128 stands for zero in the data rows.
Here are some numbered points:
[106 157 148 117 112  76 131  92 162 145 123 142] 0
[132  81  74 150 146 152 124 159 131 154  87  66] 1
[116  44   0 123 144 212 112 172  84 160  80  28] 2
[100  75  35 124 136 173 114 149 108 169  84  73] 3
[105 156 110 121 120 119 123 110 132 133 120 142] 4
[ 90 150 108 143 123  91 128  90 141 171  87 122] 5
[107 126 111 148 130 114 125 119 140 156  98 107] 6
[ 88 150 100 120 111  97 113  71 135 158  93 155] 7
[145 132 132 127 140 137 142 150 120 125 145 134] 8
[119 139  86 102 127 166 149 123  94 120 136 137] 9
[162 151 171 138 141 113 139 147 145 118 152 138] 10
[114 120  81 118 130 139 107 119 133 155  86  93] 11
[169 146 184 166 129 119 148 146 173 118 162 146] 12
[107 146 123 123 129 126 122 105 128 140 126 147] 13
[109 125 117 113 118 134 131 115 114 129 119 124] 14
[171 127 161 138 143 121 138 161 133 114 147 107] 15
[175 163 222  30 133 199 147 150  59   0 255 255] 16
[131 155 160 152 118  71 133 115 156 139 125 145] 17
[132 128 117 145 132 109 125 142 149 149 100  98] 18
[105 146 126 111 119 115 121  92 133 133 118 155] 19
[ 70  68   0 153 122 182  88 133 104 197  29  41] 20
[132 104  93 136 135 142 132 150 118 135 118  94] 21
[122  67  65 150 139 159 134 168 122 154  93  52] 22
[197 159 211 111 137 145 151 167 116  63 222 177] 23
[188 136 209 116 137 136 149 171 114  61 206 177] 24
[162 142 182 131 135 127 138 144 127 108 160 141] 25
[209 135 191 141 143 120 156 175 133  95 186 143] 26
[162 128 183 139 129 107 147 144 144 106 154 144] 27
[172  99 143 146 139 152 140 189 139 123 152  87] 28
[185 159 220 104 127 129 145 147 133  61 203 190] 29
[110 122  78 123 130 146 110 117 117 150 104 116] 30
[102  37   6 153 135 203 111 190 105 168  58  28] 31
[101 113  86 130 126 134 124 115 122 146 102 114] 32
[192 160 226 157 132  97 151 158 145  98 181 157] 33
[104 111  83 141 127 131 119 127 134 158  85  92] 34
[139 135 146  82 135 154 123 145  82  98 187 164] 35
[103  91  83 126 135 170 114 119 106 129 102 106] 36
[ 94 164 162 136 105  82 132  75 154 133 115 151] 37
[142 127 135 139 125 117 119 136 140 129 129 122] 38
[ 87 119  65 135 120 114 114 100 126 165  83 102] 39
[111 111  52 123 133 152 118 130 103 147 103 103] 40
[101 118 103 140 149 133 122 125 126 139 116 114] 41
[ 92 145  87 134 124 114 117 100 141 169  88 129] 42
[128 149 186  86 119 139 138 112 121  89 174 186] 43
[141 177 190 118 124  95 127 117 140 102 170 183] 44
[130 169 198 131 119  93 142  98 158 117 150 163] 45
[103 108 120 136 128 118 116 120 141 143  92  99] 46
[161 168 222 148 113  89 154 118 161 114 170 162] 47
[192 149 204 152 159  93 138 178 162 105 174 131] 48
[181 160 222 141 145 109 150 162 147  94 195 152] 49
[ 87 121  66 120 119 119 117  87 120 165  74 108] 50
[179 140 219 152 128 120 151 189 136  83 180 133] 51
[106 134 107 121 124 119 126 103 134 153 109 119] 52
[191 138 180 136 143 128 140 168 127  94 171 124] 53
[184 154 232 106 121 119 140 145 135  74 210 182] 54
[111 118 102 123 119 119 121 107 125 133 102 129] 55
[172   0   0 173 180 255 100 255  69 185  45   0] 56
[107  77  55 142 138 169 121 163 118 153  90  63] 57
[ 84  76  18 119 119 165 116 125 108 171  87  65] 58
[185  87 183 166 162 170 142 200 133 102 146  77] 59
[ 94 110  52 147 131 120 119 123 121 174  69  88] 60
[117 121 114 104 136 147 130 126 103 117 145 147] 61
[116 141 130 119 126 105 127  97 159 142 110 129] 62
[124 135 104 108 120 155 122 117  92 122 133 158] 63
[ 85 142 155 107  92  92 130  71 124 130 120 165] 64
[ 97 144  73  85 134 156 122 105  88 121 132 155] 65
[ 99 127  87 114 119 165 115 117 106 133 113 114] 66
[ 80 112 132 147 120 115 109 101 167 142  84 110] 67
[135 132  98  78 129 182 131 135  67  89 170 172] 68
[161 147 165 145 123  96 137 133 145 135 140 133] 69
[111 141  79 137 127 102 123 112 126 173  96 111] 70
[151 128 147 131 140 123 134 143 146 117 152 115] 71
[ 84 104  80 124 113 127 119 104 115 158  81 103] 72
[100 124  90 115 123 135 121 105 114 128 106 134] 73
[151 131 143 149 143 115 142 134 140 137 137 122] 74
[109 161 165 111 103  98 122  93 146 114 128 166] 75
[110 111 115 127 124 122 131 106 138 149 101 102] 76
[107 120  73 142 127 112 105 112 139 163  87 100] 77
[139 132 144 133 129 107 139 125 141 130 132 137] 78
[ 73  97  56 141 114 130 113 110 113 149  96  98] 79
[104 131  88 105 125 148 119 125  93 126 130 131] 80
[151 143 185  91 127 154 139 133 106  62 203 186] 81
[ 99 133 110 129 110 102 141  88 152 166  84 108] 82
[141 132 152 130 126 139 138 153 107 107 162 148] 83
[122 131 131 125 122 127 147 132 133 136 131 125] 84
[141 129 138 140 132 117 129 126 153 125 141 138] 85
[ 83 119  70 129 121 125 118  99 124 162  66  99] 86
[143 133 155 136 134 102 132 146 138 132 153 145] 87
[ 90 149  68 102 125 149 136  92  89 139 122 160] 88
[100 131 120 128 118 106 120  99 146 150 101 126] 89
[150 131 156 138 115 120 133 150 139 129 132 119] 90
[ 93 112  69 135 133 128 119 113 122 157  80 105] 91
[123  94  81 140 134 138 120 138 137 153  88  78] 92
[150 110 136  98 140 175 119 155  97  95 163 149] 93
[ 96 139 170  86 123 139 132  99 111  94 151 178] 94
[120  77  62 110 145 183 106 128  91 133 113  90] 95
[158 120 154 127 133 162 126 168 122  99 151 120] 96
[ 62 159  59 125 114  82 128  52 128 172  74 152] 97
[113 152 136  99 129 113 131 107 127 127 141 157] 98
[146 181 208 111 125 112 150 127 129 103 177 185] 99
[ 75 160 121 114 109  83 132  63 144 148 102 151] 100
[161 116 138 143 125 134 120 160 131 112 140 117] 101
[107  81  46 147 134 154 107 129 135 170  60  53] 102
[158 128 180 146 133 130 129 159 151 109 155 134] 103
[130 146 157  72 125 161 128 116  95  62 196 198] 104
[121 111 110 135 128 144 120 125 122 136 114 119] 105
[112 162 158 135 114  71 122 109 158 136 120 153] 106
[131 137 138 138 134 123 126 129 142 123 135 124] 107
[129 154 134 109 120 128 140 115 100 114 147 173] 108
[122 110 148 161 116 112 126 123 158 147 111  99] 109
[159 135 203 150 137  95 146 153 150 114 162 137] 110
[159 121 137 146 138 134 137 153 133 119 139 127] 111
[166 139 170 127 122 113 133 134 143 109 142 125] 112
[166  88 126 119 141 196 131 175 100  80 171 122] 113
[ 94 138 132 128 114  82 128  75 154 149 100 134] 114
[193 139 200  94 133 154 133 167  96  44 218 193] 115
[ 99 128  82 128 122 114 116 108 131 164  88 118] 116
[126 144 178 112 119 114 127 112 142 108 154 160] 117
[153 141 194 145 141 127 131 146 145  95 169 131] 118
[106 145 171 122 129 101 117  95 148 131 124 142] 119
[ 81 177 160 102 103  92 128  47 152 128 133 188] 120
[174 119 185 119 121 160 152 149 115  60 187 165] 121
[161   0   0 169 185 255  96 255  57 174  42   0] 122
[118 141 105  94 127 161 134 118  77 101 162 184] 123
[109 138  82 135 133 101 129 101 130 176  87 126] 124
[132 126 109 145 129 122 124 128 123 137 127 125] 125
[163 160 233 129 121  73 154 135 175 112 168 159] 126
[158 157 217  97 126 121 143 125 118  60 203 212] 127
[137 141 155 143 124 119 135 135 146 122 137 129] 128
[168   0   6 168 159 255 118 250  83 137  93   0] 129
[147 127 130 122 143 147 139 143 115 126 152 138] 130
[146 152 172 120 122 119 136 123 133  98 166 166] 131
[121 147 114  77 121 157 116 100  79  97 167 188] 132
[153 150 172 123 130 113 134 132 135 113 152 158] 133
[117 136 114 140 119 116 123 119 127 141 115 123] 134
[160 144 181 145 125  99 138 130 159 119 138 134] 135
[153 114 135 112 141 174 124 161  95  87 164 121] 136
[137 134 132  86 123 161 128 130 107  94 155 155] 137
[107 142  89 145 128  99 121 113 137 162  88 121] 138
[ 98 108 111 120 115 143 115 112 127 136 103 117] 139
[186 164 235 105 139 121 146 134 115  75 221 197] 140
[163 153 199 138 130 105 140 147 151 110 158 136] 141
[100 101  47 120 120 162 110 123 103 144  94 107] 142
[174 154 213 122 139 118 154 142 123  78 200 191] 143
[165 119 182 136 129 137 144 159 142 110 158 116] 144
[123 128 158 129 114 131 134 126 132 129 127 128] 145
[133 118 125 132 130 135 127 130 130 129 112 107] 146
[ 74 121  39 114 126 148 111 100 107 161  85 113] 147
[128 124 148 144 124 120 133 132 144 141 109 114] 148
[131 144 148 137 135  97 118 112 151 130 122 120] 149
[158 108 130 142 144 144 129 163 127 126 148 105] 150
[137 146 155 123 116 119 134 127 132 110 145 144] 151
[123 122 100 152 123 131 125 141 140 154 112  89] 152
[ 91 156 119  87 124 124 128  90 105 119 152 173] 153
[152 148 169 119 121 128 141 137 117  92 171 162] 154
[111 139 157 120 116 124 124 102 133 117 141 146] 155
[164 156 202 120 132 128 146 140 128  82 180 162] 156
[ 57 150  70 112 111  88 114  68 123 187  73 149] 157
[ 78 154 131 126 112  83 124  72 155 158  95 142] 158
[119 154 152 141 110  93 126  96 159 133 123 137] 159
[114 135 142 108 112 129 125 110 130 119 133 136] 160
[113 123 121 145 142 102 123 116 152 154 103 106] 161
[120 132 136 139 127 135 140 129 133 125 115 131] 162
[175 152 213 146 144 100 145 167 148  94 178 138] 163
[150 171 202  68 126 151 140 123  96  50 215 228] 164
[142 133 137 114 140 123 134 157 119 118 138 136] 165
[150 106 143 128 129 150 145 147 131 110 144 122] 166
[104 158  76 144 123  92 112 104 138 184  92 112] 167
[ 85 154 123 142 112  93 117  74 158 156  92 131] 168
[139 135 159 111 132 147 130 123 114  99 151 155] 169
[135  93 104 128 138 158 125 148 125 119 123 104] 170
[111  85  88  95 117 181 117 141  96 110 129 104] 171
[112 123 116 102 130 137 125 121 123 130 126 131] 172
[102 116  84 123 128 129 115 111 126 154  87 103] 173
[120 136 131 147 122 102 133 118 150 136 111 117] 174
[136  16   0 159 156 207 113 227  98 165  48   0] 175
[160 155 192 106 137 127 141 132 116  79 185 183] 176
[113 133  96 125 134 138 127 114 108 135 115 139] 177
[ 82 143 125 122 128 112 107  75 157 138  94 136] 178
[160 166 219  96 141 124 143 121 120  58 198 212] 179
[165 118 183 137 128 127 135 174 145 111 161 103] 180
[123  93  81 127 135 158 126 142 106 144 115  98] 181
[ 88 140  77 110 111 138 109  87  96 149 110 152] 182
[ 87 122  62 125 133 118 125 114 131 178  80 103] 183
[138 122 170 148 125 116 133 135 146 123 144 133] 184
[119 115 154 144 121 115 120 128 155 128 117 114] 185
[106 148 149 100 118 115 126 100 119 100 136 164] 186
[126  89  93  95 123 190 128 155  86 111 139 112] 187
[139 113 119 142 139 133 123 136 138 143 118 107] 188
[110  67  38 111 141 189 110 152  85 129 112  80] 189
[109 110 108 105 135 176 118 147  89 107 135 134] 190
[ 96  89  30 107 124 178 112 128  94 159  82  84] 191
[146 136 141 110 130 153 136 135  94  92 173 173] 192
[129 153 138 132 121 114 131 105 130 122 130 156] 193
[ 94 113  57 149 115 122 110 106 121 176  80 106] 194
[125 145 150 130 130 103 142 125 136 114 140 143] 195
[121 173 194 100 121 101 137  97 122  74 187 204] 196
[114 139 136 142 116 110 123 109 155 137 113 120] 197
[ 89 151  70 113 127 124 124  84 114 156 102 138] 198
[162 140 203 142 133 125 134 158 148  93 149 136] 199
[134 127 143 133 129 125 129 147 131 127 135 130] 200
[138 176 192 132 122  95 137 104 158 118 151 159] 201
[147 146 177 122 131 116 140 128 128 101 160 147] 202
[146 132 131 141 125 120 125 143 136 133 122 128] 203
[100 142 113 114 124 117 116  88 139 148 106 147] 204
[129 105  84 146 120 154 122 147 114 156  97  89] 205
[129 124 160 130 118 106 120 120 142 121 114 142] 206
[ 91 133  78 122 112 126 114  95 108 155  99 135] 207
[187 143 215 133 141 114 151 155 134  89 193 161] 208
[139   9   0 147 148 243 108 215  84 153  82   7] 209
[118 164 161 135 110  78 138 111 147 147 146 154] 210
[149 159 163  98 126 134 147 125  93  90 173 190] 211
[171 123 195 151 134 124 148 156 159 102 162 122] 212
[125 139 150 142 122 110 132 119 142 132 125 143] 213
[124  91  99  89 114 206 130 141  77  98 165 141] 214
[161 146 184 130 126 108 142 136 136 100 168 153] 215
[144 133 134 135 137 140 135 155 119 117 139 117] 216
[108 129 134  98 108 139 125 113 119 114 140 143] 217
[ 67 172 132  88 102 116 124  51 127 121 107 190] 218
[ 85 120  64 108 126 155 110 100 108 137  90 119] 219
[ 98  86  38  97 124 179 112 103  83 134 104 126] 220
[112 146 108 118 120 125 130 125 129 127 109 136] 221
[117 141 142 131 140 123 131 124 131 118 138 140] 222
[ 67 172  71 152 121  76 115  54 135 196  70 134] 223
[113 144 129 140 118  94 123 104 156 151  96 127] 224
[102 146 114 138 127 105 117 103 149 153  88 116] 225
[137 134 150 140 129 100 138 115 148 134 127 138] 226
[127 126 140 145 109 100 127 111 159 152 108 116] 227
[140 169 192 134 127  86 146 122 169 120 148 162] 228
[ 90 123  75 128 135 143 130 123 115 162 109 113] 229
[169 161 227 145 127  87 135 125 167 100 181 155] 230
[ 94 142 124 138 108 100 125 101 167 149  94 148] 231
[101  92  28  93 131 214 121 148  61 124 126  92] 232
[ 81 151  80 134 120 103 116  87 131 189  85 132] 233
[ 78 161 184  78  84 109 119  71 141  84 147 208] 234
[163 139 172  90 136 157 144 156  89  76 211 184] 235
[145 146 156 109 128 121 118 121 125 108 165 159] 236
[195 143 204 149 139 113 155 169 157 109 174 116] 237
[131 159 151 156 126  93 131 117 158 142 116 141] 238
[100 171 100 127 119 107 128 105 130 128 121 152] 239
[ 87  97  21 142 144 127 110  97 132 213  53  64] 240
[146 136 169 129 123 113 133 140 132 118 147 142] 241
[162 101 149 117 143 166 137 171 112  91 166 124] 242
[ 99 158 142 124 109  91 121  83 148 130 115 148] 243
[135 125 109 137 144 133 132 128 115 134 121 105] 244
[141 144 163 140 129 107 144 125 150 136 137 127] 245
[107 145  89  72 133 152 131 114  78 103 178 181] 246
[125 127  98 117 129 135 141 104  93 122 139 163] 247
[105 134  61 104 127 160 114 121 107 137  99  95] 248
[141 127 153 121 124 150 129 143 129  94 154 143] 249
[ 90 107  52 132 129 132 127 127 126 167  65  95] 250
[ 99 105 135  79 123 171 127 106  95  83 153 159] 251
[192 154 203 144 143 125 143 164 127  73 181 155] 252
[106 117  62 152 127 115 120 114 150 166  77  88] 253
[165 160 212 136 131  99 156 120 149 107 193 152] 254
[159 181 211 142 136  63 142 109 164 122 155 155] 255
[215 138 199 159 132 120 153 177 144 106 168 129] 256
[134 151 174 147 121  90 142 113 153 130 127 148] 257
[128 107  85 124 135 147 118 141  96 126 130 113] 258
[156 183 209 146 140  62 141 105 159 126 148 150] 259
[155 148 181 141 125 121 146 140 137 111 150 150] 260
[ 94  86  51 117 129 164 111 137  89 130  91  84] 261
[181 162 220 139 136  93 151 145 153 102 181 166] 262
[130  76  81 125 135 172 125 161 104 146 119  83] 263
[115 133 141 117 118 105 119  89 151 133 113 130] 264
[202 122 209 130 158 140 150 175 123  79 206 162] 265
[114 123 123 114 132 153 131 131 124 121 126 131] 266
[ 84 116  40 145 123 118 116 110 141 188  61  75] 267
[124 167 188 132 119  75 146 115 162 125 137 166] 268
[133 121 152 143 131 124 136 140 143 130 139 130] 269
[ 98 154  86 105 138 120 114  94 117 146  92 141] 270
[182  87 169 134 136 147 143 196 138 103 151 108] 271
[138 131 135 134 126 129 130 143 131 127 140 128] 272
[133 141 154 140 131 107 129 118 150 143 120 124] 273
[170 130 176 134 143 135 136 159 125  93 169 131] 274
[181 118 192 146 138 124 131 176 148 123 157 102] 275
[110 138 121 123 117 107 123 103 143 142 111 136] 276
[ 94 109  55 137 122 138 137 106 109 164  77 108] 277
[118 104  76 133 125 137 124 131 128 153 102  93] 278
[133 180 205 131 125  80 145  99 159 124 147 147] 279
[103 106  69 138 134 143 129 107 117 161  91  80] 280
[111 110  99 123 125 127 129 109 125 144 102 113] 281
[167 115 160 147 134 142 134 160 135 118 152 112] 282
[142 172 213 116 110 103 135 100 152 109 169 196] 283
[173 156 217 135 134 120 150 142 133  88 191 155] 284
[190 118 196 154 141 130 135 178 152 101 161 125] 285
[169 104 148 126 139 168 145 178 116  90 162 111] 286
[111 170 166 120 110  76 133  92 139 122 125 166] 287
[ 98 150 120 124 119  90 127  93 129 159 108 145] 288
[133 120  93 140 134 132 132 143 123 142 127 109] 289
[119 158 155 126 113  95 143 106 142 128 132 156] 290
[176  98 168  98 140 177 127 177 108  71 191 117] 291
[117 128  95 133 122 121 128 124 131 144 109 130] 292
[163 162 216 122 129  96 141 136 133  81 192 183] 293
[112 132 135  74 117 167 127 109  84  69 176 182] 294
[122 125  97  95 130 167 121 133  78 108 146 156] 295
[104 166 142 119 114 100 130  83 130 137 124 170] 296
[143 132 107 112 143 161 134 159  93 126 160 137] 297
[124 107 116 144 122 116 125 120 135 144 109 123] 298
[152 147 193 138 136  98 137 128 142 111 157 148] 299
[106 137 147 111 112 130 120 102 138 127 137 155] 300
[193 130 201 118 138 153 160 172 123  66 198 146] 301
[107  94 111 139 122 136 117 120 148 150  97  99] 302
[ 79 133  61 127 109 102 124  85 147 172  66 118] 303
[101  84  79 148 129 153 120 127 130 138  75  76] 304
[130 121 130 120 124 126 127 116 133 127 132 135] 305
[172 147 218 143 143 100 138 141 139  96 181 157] 306
[141 125 139 131 131 132 136 147 121 119 141 131] 307
[107 126 120 118 128 124 124 108 118 125 116 162] 308
[109 180 154 132 118  80 131  84 151 151 115 142] 309
[ 96 148  79 134 132  91 116  78 140 182  84 126] 310
[127  22   0 142 151 229 114 208  66 142  81  13] 311
[102  94  75 117 122 155 111 130 127 150  98  94] 312
[179 141 208 141 142 105 157 163 158 104 165 141] 313
[123 140 160 132 123  96 129 128 142 124 133 144] 314
[208 122 167  98 156 182 141 197  85  64 216 148] 315
[171 144 179 117 129 132 152 142 121  98 177 155] 316
[139 148 151 135 121 109 135 110 138 122 142 137] 317
New points follow, each followed by the numbers of its three nearest points above, nearest first.
[141 145 197 138 127  99 132 124 159 115 159 146] 299 135 141
[163 139 198 143 140 128 136 160 142  93 177 135] 118 199 274
[131 113 157 142 129 137 139 154 151 117 138 109] 269 71 90
[180 134 155 130 137 143 129 162 124 100 173 125] 274 53 96
[122  50  17 146 152 185 113 187 102 161  59  22] 31 2 175
[122 122 134 136 132 122 122 114 128 129 121 127] 305 162 107
[ 88  96  31 120 137 166 117 130 100 156  83  90] 191 142 3
[114 155 132 103 119 114 125 113 124 115 139 161] 98 186 193
[ 87 134  32 112 137 142 112  96  97 158  98 123] 147 219 198
[ 89  94  52 114 117 148 109 120 127 164  91  89] 312 142 79
[165 122 179 129 144 139 145 172 120  87 177 150] 274 53 316
[106 136 156 114 111 112 115 103 154 113 113 136] 264 119 206
[117 125  90  83 127 167 125 114  66  99 148 161] 295 123 68
[196 136 196 146 151 124 140 165 133  95 195 140] 26 53 252
[122 130  87 130 133 138 119 143 107 143 112 116] 289 30 258
[193 129 196 152 142 133 138 179 158 101 180 132] 285 237 256
[113 129 119 120 126 130 128 112 114 120 126 139] 14 172 308
[194 144 187 133 144 137 149 183 111  65 202 171] 24 265 301
[159 168 213 123 122 107 133 119 138  78 206 169] 293 284 156
[105 135 101 116 120 134 118 101 125 154 106 127] 52 55 73
[114 131 151 143 105  86 128 104 165 138 130 126] 159 227 197
[167 118 163 149 151 110 132 168 147 124 127 102] 15 282 275
[120 123 109 155 133 121 123 129 141 154  96 100] 6 18 152
[155 120 177 145 141 117 125 163 143 108 159 123] 103 180 144
[179 143 209 134 142 122 140 152 131  88 190 166] 208 284 252
[ 93 148  70 133 132 115 113  92 129 164  89 123] 42 116 124
[110 159 156 114 103 106 121 101 140 112 129 162] 75 290 186
[ 94 126  98 136 125 105 112 104 131 173  94 116] 116 42 138
[156 119 143 109 137 166 134 152  94  75 168 152] 93 136 192
[124 109 100 163 120 121 124 137 139 151  85  82] 152 34 92
[140 172 192 150 119  73 140  99 157 127 130 168] 268 45 201
[106 135 123 106 121 139 126 108 116 113 138 141] 217 160 172
[165 156 235 143 129  96 138 134 157 105 186 161] 230 262 306
[140 146 144 120 125 129 139 116 121 111 146 156] 151 169 108
[ 86 158 159  95 106 110 115  52 127 112 136 183] 120 64 218
[163 134 180 139 135 115 144 144 153 107 154 133] 27 10 103
[128 170 186  97 125  96 139 108 142 111 164 174] 44 117 45
[124 132 134 123 129 128 128 121 126 134 133 134] 305 84 222
[153 145 181 141 127 103 132 131 151 116 161 139] 299 135 141
[109  39   0 160 151 183 107 177 105 188  45  20] 31 2 175
[123 141 135 104 135 138 134 111 108 115 150 158] 108 61 169
[113 147 110  89 123 159 143 109  89 103 154 168] 123 132 246
[126 117  84 146 133 115 132 142 146 164  77  98] 34 92 253
[ 88 121  37 111 134 151 112  98 104 156  82 108] 147 219 142
[177 128 211 121 133 155 145 180 116  67 190 138] 301 24 265
[186 135 216 133 130 113 157 173 122  88 198 150] 208 51 26
[105 166 164 135 116  85 119 103 141 142 114 153] 106 309 287
[ 86 150  91 132 123 107 120  92 133 154 100 138] 42 7 204
[187 159 220 163 129 119 150 160 142 103 184 160] 33 49 208
[124 145 164 116 121 112 134 113 132 107 144 165] 117 151 155
[101 121  66 166 120 122 115 114 142 179  68  85] 253 60 194
[165 147 165 150 135 109 132 146 142 122 161 135] 10 69 87
[ 71 172 145 138 104  75 120  48 172 151  90 144] 158 168 100
[ 88 115  93 117 119 136 118 111 118 138 101 135] 73 139 32
[112 145 109 108 126 143 113 110 105 128 125 159] 63 308 177
[172 139 193  93 143 169 130 151  98  45 234 200] 115 235 81
[116  47  20 148 141 203 109 172 105 159  64  36] 31 2 3
[172 134 177 128 145 131 144 152 133  99 179 141] 274 25 316
[101 140 135 119 114 108 133  96 139 137 117 135] 276 264 19
[193 101 186  98 145 181 145 194 102  52 209 151] 315 291 301
[141 150  86  44 123 215 118 132  30  59 201 226] 68 294 132
[157 106 142 140 137 136 140 167 120 121 144 109] 150 282 101
[ 97 129 102 144 118 108 122 104 142 161  95  95] 6 225 82
[109 143  81 130 121 102 119  96 118 183  87 130] 124 70 233
[149 140 166 122 137 132 139 131 116  95 166 172] 154 131 169
[ 94 141  96 119 115 122 111  94 115 153 106 142] 207 204 270
[135 136 162 114 137 143 133 128 116  96 159 149] 169 249 83
[ 81 147 113 111 113 109 117  87 127 135  95 133] 204 178 7
[139 150 165 124 130 121 131 141 141 122 157 130] 241 128 151
[127 128 104 131 130 129 124 129 129 145 131 127] 125 292 289
[191  95 179 144 146 149 135 200 143  93 161  87] 271 59 28
[156 144 165 141 132 122 136 144 137 121 161 134] 10 25 241
[114  72  68 133 143 179 111 144 109 139  92  73] 57 263 95
[ 59 164  96  88  96 106 109  48 106 146 114 183] 218 7 100
[ 90 123  89 105 122 143 116  99 105 124 112 137] 73 80 66
[109 109  90 125 130 152 111 123 125 144 106 117] 30 32 105
[ 63 151 116 109 121 113 101  49 157 141  90 151] 178 7 100
[150 140 136 144 141 120 146 136 133 126 150 138] 74 8 272
[107 118 146 138 107 111 133 106 166 151  97 109] 227 197 109
[154 105 178 150 145 144 136 159 143 116 135  95] 282 144 180
[129 147 148 125 135 110 126 112 140 135 125 145] 213 226 193
[155 102 137 143 142 145 135 169 130 113 134 103] 150 101 111
[ 77 126 120 120 113 115 106  74 142 150  97 121] 178 89 204
[136 149 193 119 132 132 142 120 116  90 187 175] 176 154 131
[164 180 224 134 130  83 138 152 147 101 193 167] 262 293 230
[ 97 152 114  92 111 123 126  87 117 122 136 159] 153 19 98
[176 145 191 141 134 110 142 141 151 107 160 139] 141 27 10
[ 59 107  19 106 125 173 107 107  98 154  88 104] 147 191 142
[185 149 203  86 128 147 151 164  84  45 242 207] 115 23 235
[ 92 153 151 125 112  88 111  81 154 138 104 155] 243 37 158
[102 158 130 126 112  97 129  76 141 135 108 152] 243 296 19
[102 115  88 136 129 130 117 131 130 157  92 103] 34 173 32
[119 172 186 133 121  73 143 102 181 131 126 164] 268 228 279
[ 99 117  73  95 115 158 112 110 100 133 114 128] 66 80 219
[ 81 154 113  89 111 144 120  81 105 118 121 182] 153 218 19
[154 109 146 131 125 156 147 149 128 101 150 119] 166 96 282
[195 154 227 149 143 102 147 166 144  96 174 156] 33 49 163
[ 90 183 164  88 106 105 135  55 141 112 147 204] 120 234 218
[152 165 192 124 125 102 132 122 137  99 170 172] 44 131 215
[100 111  92 147 130 131 117 119 131 157  92  93] 34 173 91
[190  95 176 147 140 152 138 196 150  97 150  62] 59 271 28
[151 149 202 125 130 115 142 138 152  97 173 156] 215 141 299
[ 96 106  84 125 115 144 116 117 112 135  97 109] 32 30 139
[ 92 158 164 127 108  83 128  75 160 140 121 145] 37 0 243
[149 147 201 101 141 152 140 130 108  70 196 181] 81 176 235
[168 128 159 142 137 137 129 163 137 117 155 130] 282 103 15
[132 114 100 144 135 128 117 133 126 157 106  97] 152 188 289
[ 99  91  75 110 125 167 128 122 110 135 100 110] 36 312 142
[131 140 143 122 118 128 123 125 130 112 148 149] 151 222 236
[109 113 110  81 123 143 119 109  99  89 158 173] 251 132 123
[111 122  87 123 126 148 124 114 113 164  99 109] 30 32 229
[102 125  94 145 131 115 126 113 146 153  96 107] 6 138 116
[145 159 194  96 123 136 143 127 124  76 188 192] 176 43 81
[134 114 114 122 132 157 124 142 111 102 129 131] 266 61 170
[138 160 168 118 123 123 138 132 125 107 162 160] 131 202 133
[147 123 144 132 136 123 122 141 143 117 142 110] 71 38 107
[108 146 150 123 116 117 128 107 135 115 138 148] 155 300 160
[194 133 204 111 136 150 138 172 115  65 205 138] 301 24 265
[ 95 152  78  90 111 133 130  85  86 137 131 175] 88 182 65
[ 96  99  16 120 134 174 102 125  83 156  92  92] 191 142 261
[120 133 104 142 131 114 122 116 143 167  98 108] 6 161 138
[ 76 166 145 115  98  72 130  52 158 144 102 171] 100 158 37
[100 133 125 109 112 125 130 100 120 125 115 130] 14 160 19
[ 72 156  56 138 117  85 130  83 153 182  70 125] 303 310 233
[137 134 123 131 133 114 128 120 135 127 138 124] 107 305 38
[103 138  71 132 126 116 115  97 117 150 101 134] 207 198 116
[137  96  96 120 129 164 122 145  99 122 143 132] 258 190 170
[ 92 122  88 115 117 151 113 113 114 138 113 121] 66 73 30
[ 78 165  72 130 113 105 120  76 131 192  84 147] 233 157 310
[166 116 104 143 155 141 140 183 118 145 138 115] 150 111 289
[107 112 105 109 131 162 120 131  97 115 126 131] 190 80 61
[106 138  96 141 124 100 119 102 147 168  87 117] 138 225 42
[ 80 154 126 123 121  90 110  73 148 156 101 144] 158 168 100
[123 134 114 124 131 134 128 120 114 134 120 137] 177 14 172
[126 140 158 122 126 118 118 101 138 106 129 158] 155 193 117
[116  77  54 146 136 163 120 154 121 161  71  59] 57 22 1
[101 142  81 139 128  95 117 112 138 165  75 111] 138 70 124
[168 122 184 139 137 108 138 147 146 111 160 126] 27 212 103
[170 151 192 120 129 127 142 143 141  86 177 167] 156 316 215
[111  28  16 146 146 206 112 184 100 162  54   7] 31 2 175
[119 136 127 127 114 127 123 112 127 134 118 118] 134 14 305
[105 152 106 126 124 114 122  92 139 152 107 136] 204 276 52
[144 139 173 116 125 116 136 132 136 106 166 148] 202 133 131
[125 128 119 147 127 110 136 123 141 137 107 109] 174 298 18
[105  88  16  89 147 208 110 148  68 130 110 100] 232 189 95
[102 106  86 108 127 144 118 108 109 127 108 130] 73 66 32
[130 148 147 123 135  91 123 113 140 127 134 132] 149 314 317
[137 108  96 145 138 139 131 150 130 139 108  82] 21 152 289
[107 137 135  84 114 157 121 106  93  85 169 169] 294 132 251
